In the rows, zero is written as 128.
Each named move below is a turn or a mirror, shown by a few rows before and after it. Which moves, in which order, take the first row of each later pair to the second? The first pair is answered.
B (before => after):
[177 112 101 136 189 132 115 137] => [168 106 120 122 202 125 132 122]
[197  99 176 130  97 127 128  98] => [205 100 164 140  88 131 115 107]
[130 107 139 108 127 107 142 107] => [143 116 106 136 110 116 111 133]
[142 143  99 148  82 129  90 154] => [107 126 170  90 125 112 156  96]
U (before => after):
[202 127  73 133 181 145 105 154] => [ 43 136  86 105 166 167 151 131]
[ 75 136 122 120 145 134 147 124] => [167 116 153 116 158 112 143 113]
[108 107 162 110 106 134 137 110] => [171 112 129 139 111 131 104 137]
[ 66 138  88 127 124 141 129 128] => [145 106 164  91 137 112 147  90]
Q (before => after):
[192 110  87 125 104 111  82 156] => [186 111  84 127  95 113  79 159]
[174 115 125 148 111 116 105 125] => [162 117 123 152  94 121  99 129]
[128 129 123 144 121 125 130 142] => [137 127 126 143 132 121 136 139]
[130  99 155 102 109 126 130 109] => [125 100 156 106 107 127 128 111]
S (before => after):
[ 80 145 105 154 125 143 127 139] => [ 93 126 161 121 146 127 159 104]
[137 150  90 149 113 149  94 170] => [100 152 115 108 189 132 155 131]
[ 64 132 102 123 168 139 109 125] => [116 100 180  91 148 120 120  87]
Z (before => after):
[ 40 154 101 159  88 166 110 121] => [ 96 119 177 135  39 152 106  96]
[109 132 117 176  99 139 129 133] => [123 122 135 168  85 135 128 127]
[117 135 115 120  99 143 130 131] => [138 129 129 116  94 138 129 125]
[ 53 143 114 145 102 148 126 132] => [102 114 175 127  67 137 121 113]
Pairs:
(two moves a pair)
[122 115 114 154  67 120 103 128] => [178 109 121 153 100 105 107 122] | B, U
[ 93 120 145 110 127 126 146 116] => [105 138  94 140 127 135 119 148] | U, U
[116 104 184  96 131 122 145  90] => [122 121 123 148  70 148  84 144] | Q, B
[139 140 122 119 140  99 135 104] => [138 131 141 118 106 107 125 105] | Q, U
[197 114 144 118 174  99 114 128] => [183 112 155 106 185  97 128 114] | Z, S
[166 107 186  81 141  97 160  76] => [ 38 144 103 129  71 149 125 131] | B, U
[177 116 133 154 126 133 114 150] => [ 88 124 138 129 162 138 162 124] | S, U
[122 128 120 131  52 143  64 133] => [123 108 187  73 122 111 131  72] | B, Q
[148 128 113 146 119 143 106 150] => [ 98 130 127 134 106 154 122 142] | U, B
[184 117 139 120 131 117 120 129] => [ 73 132 124 112 132 137 145 126] | S, U
[100 120 145 113 111 126 117 114] => [160 124 128 123 146 112 108 121] | Z, Z
[ 68 135  85 120 167 124 162 128] => [184 104 145 105 166  95 157 109] | S, Z
[ 85 134 115 132 125 141 132 129] => [158 123 132 124 162 117 136 117] | U, Z
[193 126 114 127 156 116 111 134] => [152 122 144  98 179 111 148 106] | Z, S
[ 72 143 107 117 134 143 139 119] => [ 87 125 140 114  84 144 126 114] | B, Z
[ 93 127 133  99 134 114 149 110] => [103 142  83 130 132 121 121 139] | U, U
[161 142 150 109 166  81 146 106] => [147 150 140 110 176  81 150 108] | U, S
[ 92 130 132 119 158 135 147 101] => [153 114 142 140  91 139 101 122] | S, B
[ 95 149 104 150 114 126 102 122] => [108 148 107 137 164 114 128 108] | Q, U
[143 117 163  91  92 141 115 117] => [157 147  88 125 141 144 100 151] | Z, S
[145 123 136 126 121 131 104 128] => [102 125 139 119 128 136 120 118] | U, B
[122 156  64 152 103 135 101 153] => [146 115 167 105  63 118 122 103] | B, S
[123 135 109 133 137 128 116 142] => [140 117 147 118 124 122 123 126] | B, S
[ 81 143 130 128 135 145 121 128] => [135 151 105 146 154 140 107 145] | Q, B
[ 87 141 102 120  74 135 100 156] => [ 87 122 151  94  70 126 122 128] | B, S
[181 144  66 156 119 153  74 165] => [ 29 143 114 104 125 164 144 117] | Q, U
[177 129 108 138 158 115 124 139] => [115 139  96 153 101 140 110 156] | S, Q
[149 142 107 154 142 134  96 159] => [ 86 145 116 144 120 147 106 152] | U, B
[ 84 151 102 135 122 143 127 144] => [112 121 170 101 111 126 147 109] | B, S
[192 131 135 133 148 107 110 116] => [110 135 129 143  70 139  92 132] | B, Q
[117 106 172 107 129 133 134 115] => [113 114 140 133  93 145 101 144] | Q, S
[112 124 118 130 183 114 157 133] => [121 129 107 137 181 114 147 143] | U, U
[185 137 139 133 163 100 133 127] => [ 62 148 131 134  99 132 133 133] | U, Z
[120 105 171 104  81 129 137  99] => [150 104 173  96 120 116 147  91] | U, B
[ 91 123 145 131 128 111 125 130] => [138 122 132 147 124 107 101 145] | Z, U
[189 138 139 134 139 121 127 124] => [117 133 170 109 134 127 160  99] | U, U
[151 106 150  97 108 122 122 130] => [104 130 100 107 157 128 135 142] | U, S
[135 135  99 144 114 148 111 128] => [128 127 119 134  94 149 116 119] | Z, Z
[161 128 104 146 129 121 104 133] => [107 116 151 118  97 125 126 107] | U, Z
[182 115 128 108 155 128 134 116] => [ 78 133  98 117 125 154 132 132] | S, U
[117 119 139 144  83 163 118 136] => [123 142  92 158 143 159 122 150] | Q, U
[ 93 127 134 127  65 161  99 116] => [154 116 169  94 157 125 144  81] | B, Q
[129 121 116 138 136 131 125 152] => [115 113 137 131 113 135 125 144] | Z, Z
[175  96  90 107 166 116 156 110] => [117  94 106  88 158 125 178  96] | U, U
[191 112 142 155 102 122 100 142] => [ 50 131 131 132 134 138 151 125] | Z, U
[170  95 180  97 107  96 123 107] => [ 94 110 168  81 150  98 160  96] | U, B
[ 89 152 122 126 143 131 160 109] => [139 153 111 132 171 120 154 112] | U, Z
[143 127 116 118 171 105 150 122] => [119 136  86 151 115 129 114 152] | B, Q
[ 50 113 159  99 137 121 147 108] => [201 115 121 135 174 101 105 134] | Q, U
[153 110 148 111 122 141 128 108] => [109 133  93 128 146 154 126 129] | Z, U
[135 125 183 110  83 128 139 126] => [185 137 135 143 100 126 112 158] | B, Z
[ 71 121 163  88 174 109 182  87] => [230 108 158 122 150  95 122 114] | Q, U
[112 148  75 156 173 136 134 139] => [ 66 124 139 137  84 152 133 118] | S, Q
[168 116 148 120 155 127 168 108] => [129 141  95 139 174 140 162 127] | Z, U
[121 120  86 155 162 155 126 146] => [159 113  94 160 150 147 114 148] | S, B
[146 122 120 167  42 149  67 167] => [238 122 121 155 137 114  86 148] | Z, Q
[124 107 151 127  64 137 120 127] => [156 111 136 140  72 134 107 139] | B, U
[159 136 170 146 112 132  97  90] => [ 95 144 170 132 135 137 129  77] | U, B
[ 92 120 139 129 141 117 155 138] => [144 105 161 125 139 103 147 132] | Z, Z
[109 119 150 126  89 131 122 126] => [124 142  97 149 121 131 108 149] | Z, S
[133 139 165 113 101 133 132 128] => [149 158 113 138 130 133 115 155] | Z, S
[102 124 142 115 138 124 153 121] => [162 122 135 127 148 114 137 129] | U, B
[135 140 103 151 106 137 106 151] => [157 140 109 134 165 119 130 132] | Q, S
[123  87 163 126 111 107 155 103] => [107 101 118 158  77 129 124 138] | Q, S
[175 109 146 127 113 118 108 126] => [154 131 107 131 178 113 126 129] | Z, S
[179 122 135 129 124 125 108 137] => [103 122 141 124  83 145 114 135] | U, Z
[124 123 138 123 145 121 148 113] => [113 133 107 140 141 131 134 134] | U, Z
[ 81 113 159 108 119 128 154 111] => [185 107 154 121 138 108 132 120] | U, B
[109 132 125 111 180 121 149 117] => [157 111 165 106 143 115 136 110] | Q, U
[127 108 167  93 150 109 164  96] => [ 60 124 133 117  95 138 139 124] | B, U
[130 140  93 137 220 106 157 145] => [ 72 149  62 163 137 136 120 178] | B, Q
[188 104 190 100 124 108 140  91] => [ 44 129 154 103 108 138 156  99] | U, U
[ 85 136 156 116 119 133 150 115] => [161 148 107 148 161 123 127 143] | U, Z
[ 67 136 111 125  98 153 122 137] => [189 120 136 114 161 115 132 121] | U, Z
[189 110 133 108 160 103 141 117] => [128 117 137  93 175 108 169 105] | U, S
[188 129 117 140 128 122 105 137] => [115 133 131 109 177 119 160 110] | Z, B
[135 122 127 139  82 136 100 136] => [ 99 140  92 142 123 139 112 143] | Q, U
[152 118 124 144  99 133 106 142] => [168 124 110 144 131 123 111 143] | Z, Q
[ 97 156  97 145 166 130 129 113] => [ 90 128 153 129  89 139 120  97] | S, Q
[136 109 165  97 195 101 172  91] => [168 140  63 168 162 125  99 165] | Z, B
[134 131 129 131  88 136 110 143] => [150 140 108 138 110 134 108 152] | Z, Z
[164 141  84 140 164 107 112 134] => [ 86 126 140  97 154 112 157  98] | Q, B
[175 127 128 143 152 112 137 131] => [112 131 121 154  84 137 120 146] | B, Q
[158 114 121 137 131 133  98 133] => [103 123 108 140 128 144 104 138] | Z, Z
[ 98 146  98 124 167 121 141 129] => [176 116 147 124 108 115 111 124] | U, S
[119 135 105 119 170 120 145 122] => [159 127 113 122 163 115 135 124] | S, Z
[211 112 177 138  84 112 111 116] => [ 37 164  92 146 137 144 149 129] | Z, U
[ 82 107 120 128  68 159 105 134] => [129 132  56 143 166 144 114 151] | Q, U
[139 126 113 143  93 133 104 146] => [ 84 127 127 128 100 137 130 126] | U, S
[ 78  98 165 124  70 144 127 110] => [ 55 110 137 132  82 148 126 119] | S, B
[173 107 143 136  90 104 110 130] => [184 122 119 135 151  94 126 128] | B, Z
[ 54 152 121 125 131 126 139 133] => [125 139 122 154  74 126  88 158] | S, B
[ 66 136 128 104 110 145 119 125] => [158 144  96 119 177 124 111 134] | Q, U
[179 127 183 119 120 111 119 136] => [107 137 179  99 163 113 158 117] | S, B
[168 112 149 120 138 110 125 113] => [ 91 129 109 140 101 137 111 138] | U, Z
[135 116 138 104 155 121 137 117] => [101 126 117 112 151 131 134 126] | U, U
[157 124 134 120 161 113 139 119] => [142 124 123 143  98 133 103 141] | S, Q
[133 155 117 122 154 149 146 108] => [161 151 119 127 149 143 137 111] | S, Z
[171 114 136 111 176 116 132 117] => [ 93 119 140  99 168 127 156 105] | U, U
[134 131 110 140 137 135 130 143] => [132 117 147 121 113 132 136 129] | U, S
[ 98 137 131 125 102 145 115 137] => [167 130 137 122 141 125 116 132] | U, Z
[ 96 130 113 132 107 138 112 154] => [109 132 112 115 169 123 139 141] | Q, Z
[ 95 131 164  99 122 123 161 110] => [ 84 156  96 139 117 142 129 150] | U, U
[108 165  93 127 125 130 133 101] => [161 142 133 119 106 121 123  90] | Z, U
[149 151 109 141 114 140 129 138] => [117 142 142 121  99 143 147 116] | U, S
[168 120 192  81 134  90 157  98] => [131 163  96 113 211 100 161 130] | U, S
[141 122  72 157 133 134 123 163] => [ 92 113 116 115 168 125 176 122] | S, Z
[133 136 100 144 110 133 117 140] => [101 135 116 122 139 130 147 119] | Z, S
[101 144 110 138 115 149 112 135] => [115 122 159 115 105 137 127 111] | B, S
[175 114 134 151  92 120  94 134] => [ 55 131 129 125 130 130 144 111] | U, S
[225 121 123 128 141  90 112 135] => [161 147  82 126 207  96 143 137] | B, Z
[ 99 124 140 138 117 118 116 144] => [123 120 143 142 110 117 109 147] | Z, U
[161 124 122 133 180 113 141 113] => [177 123 117 141 166 118 125 121] | B, S
[155 115 149 133  94 129 107 124] => [ 81 134 112 137 118 141 124 132] | Z, U
[113 133  64 160 130 134 120 162] => [ 60 110 128 118 101 132 153 125] | Z, B
[171 119 106 164 153 114 121 122] => [156 118 117 149 174 107 140 108] | S, B
[183 132 109 151 150 113 114 129] => [187 124 128 149 121 116 105 124] | B, S
[ 47 130 157  83 148 127 175 104] => [217 134  94 152 135 121  88 164] | Z, U
[123 137 102 117 166 117 141 134] => [164 113 147 108 123 110 127 122] | U, S
[143 129 147 129 172 116 117 134] => [ 92 139 123 143 138 134 102 151] | S, U
[147 139 124 155 110 129 104 146] => [132 126 167 130  97 125 121 119] | U, Z
[125 107  72 155 115 144 112 148] => [ 82 108  96 126 150 139 152 122] | Q, U
[ 91 139 126 127 141 132 145 122] => [159 133 124 144 113 128 110 138] | S, U
[136 160 120 153 104 141  77 153] => [ 97 175 107 139 169 133 114 139] | S, B
[103 122 152 105 145 121 144 117] => [127 113 167 107 127 120 135 117] | Q, Z
[133 124  79 122 161 130 113 130] => [ 82 116 108 101 143 134 132 111] | U, Q
[190  87 217  98  98 107 131  95] => [110 145  74 179  64 155  71 178] | U, Z
[179 124 135 134 123 121 114 123] => [162 136 110 135 164 117 130 126] | B, Z
[ 90 139  83 173 120 154 111 126] => [182 108 147 139 159 118 134  90] | B, U
[ 97 163  96 155 139 173 117 153] => [198 143 126 149 150 151 109 144] | U, U
[156 127  78 117 176 114 130 142] => [155 114 121  92 182 105 153 116] | U, U
[174 151  73 149 156 124  77 156] => [193 115 172  94 164  98 122  97] | U, U
[111 124 159 110 147 142 146  91] => [163 139 105 141 170 140 116 120] | U, S
[139 122 144 124 156 113 131 123] => [134 115 160 125 117 121 121 126] | Q, U
[157 124 153 134  99 123 109 129] => [ 93 140 142 116 152 121 151 114] | S, B
[153 126 103 154 115 121 130 152] => [102 134  96 145 127 126 148 146] | S, Q
[165 130  62 172 117 125  76 172] => [ 43 144  66 144 144 138 128 150] | S, Q
[ 80 136 112 125  61 153 118 127] => [203 140  91 135 145 118 115 136] | Q, B
[212 111 183  91 179  99 144 102] => [ 95 164  74 123 231 126 152 139] | Z, U
[158 127 146 126 142 130 124 136] => [152 132 141 122 155 131 129 136] | Z, S
[177 102  88 130 172 101 134 119] => [134  83 149  97 143 102 158  84] | U, S
[ 88 141 127 112 165 126 161 113] => [138 116 171 100 139 114 156 100] | Z, Z
[117 136 156  95 132 156 164 108] => [144 137 132 126  77 167 120 140] | S, U
[ 89 144 123 148 103 162 105 158] => [ 88 139 153 113 174 142 155 122] | S, Q
[108 140  99 151  90 163  93 123] => [109 120 155 122  77 155 112  95] | B, S
[139 127 186 102 132 125 115 111] => [124 133 159 131  89 143  85 135] | Q, B
[141 150  96 146 158 129 131 146] => [ 90 144 117 142 105 144 129 147] | Q, Z
[127  81 145  90 117 124 173  99] => [127  93  96 132  65 144 124 142] | Q, B
[127 113 167 113  81 140 118 122] => [162 132 124 119 180 120 137 123] | S, Q
[146  88 141 136  90 137 125 140] => [121  89 146 129  89 138 134 135] | U, U
[ 74 143  78 129 134 123 117 124] => [163 129  91 145 106 114  82 136] | U, B
[165  99 157 131 130 127 124 116] => [ 80 113 142 131 119 144 136 120] | S, U
[167 109 157 127 113 116 109 116] => [129 131 104 153 105 135  90 144] | Z, Q
[136 114 161 107 113 129 119  97] => [105 121 157 103 122 132 130  94] | S, B
[ 91 135 115 134 133 134 126 127] => [108 124 128 137 100 137 113 127] | Z, B
[ 81 140 142 120 156 106 163 117] => [ 82 127 166 115 116 111 155 115] | Z, Q
[117 117 121 132  81 127 129 135] => [126 133  84 144 127 124 132 146] | Q, U
[189 147  83 113 189 115 126 139] => [ 81 162  61 116 169 141 136 145] | U, B
[179 130 103 150  88 138 102 160] => [170 113 168  96 147 112 164 108] | Q, B
[ 95 137 123 117 190 121 138 108] => [ 69 146  97 141 137 143 110 136] | Q, B
[150 148 133 149 168 119 122 133] => [ 95 148 148 134 158 126 140 118] | Q, S
[149 146 110 147 174 125 164 128] => [ 97 134 150 123 142 130 184 107] | Q, S
[ 87 150 109 137 112 152 119 161] => [146 118 169 119  83 137 114 139] | Z, U
[155 106 128 116 193 110 121 116] => [110 120  92 152 111 143  78 155] | B, Q
